2	22	28	25	17	-8	-22
-19	-2	13	21	16	-8	-16
3	-10	-27	22	-1	0	10
11	-12	12	26	35	12	32
-12	7	0	-24	-20	-16	26
Indices start at 0.
Give the entry just right of 13.
Answer: 21
Give the entry in the top-right corner.
Answer: -22
Give the entry in row 1 and column 2.
Answer: 13
Give the entry directly below the centre entry.
Answer: 26
Give the median of all entries.
Answer: 3
The entry in row 1 and column 1: -2
Give the entry just right of 16.
Answer: -8
Give the entry in row 1 and column 0.
Answer: -19
Give the bottom-right entry.
Answer: 26
Give the entry in the top-left corner.
Answer: 2
Give the entry directly below the smallest entry.
Answer: 12
Give the entry in the bottom-left corner.
Answer: -12
The entry directly above the largest entry -> -1

M = [[2, -20, -26, 2, 31, 27, -13, -26, -6, 23, 23, -8, -27, -26, 23, 27], [-14, -37, -14, 32, 25, -25, -45, -4, 32, 28, -14, -41, -6, 32, 26, -18], [32, -5, -47, -10, 33, 21, -26, -32, 12, 38, 3, -42, -20, 43, 26, -19], [-1, -17, -15, -7, 22, 36, 5, -27, -27, -4, 22, 19, 5, -27, -35, 1], [59, 27, -27, -49, -38, 20, 49, 51, 8, -34, -48, -20, 25, 54, 38, -11], [-12, 7, 21, 52, 44, 11, -9, -49, -51, -44, -22, 16, 46, 54, 32, 18], [-25, -63, -37, 55, 42, -32, -64, 19, 62, 8, -60, -32, 50, 53, -19, -62], [60, 10, -41, -43, 24, 64, 19, -44, -47, 8, 53, 33, -30, -61, -10, 50], [48, -45, -34, 45, 38, -49, -36, 59, 26, -59, -20, 68, 9, -55, 7, 62], [-33, -27, 43, 44, 42, 9, -24, -52, -40, -4, 36, 52, 30, -6, -44, -49], [17, 28, 40, 17, -2, -34, -28, -22, -1, 21, 30, 24, 7, -9, -37, -29], [-38, -9, 18, 35, 24, -32, -24, -39, -5, 24, 36, 21, -17, -36, -43, -3]]
Report the minimum.
-64
The entry just left of -48 is -34
The entry just right of -63: -37
The largest entry -> 68
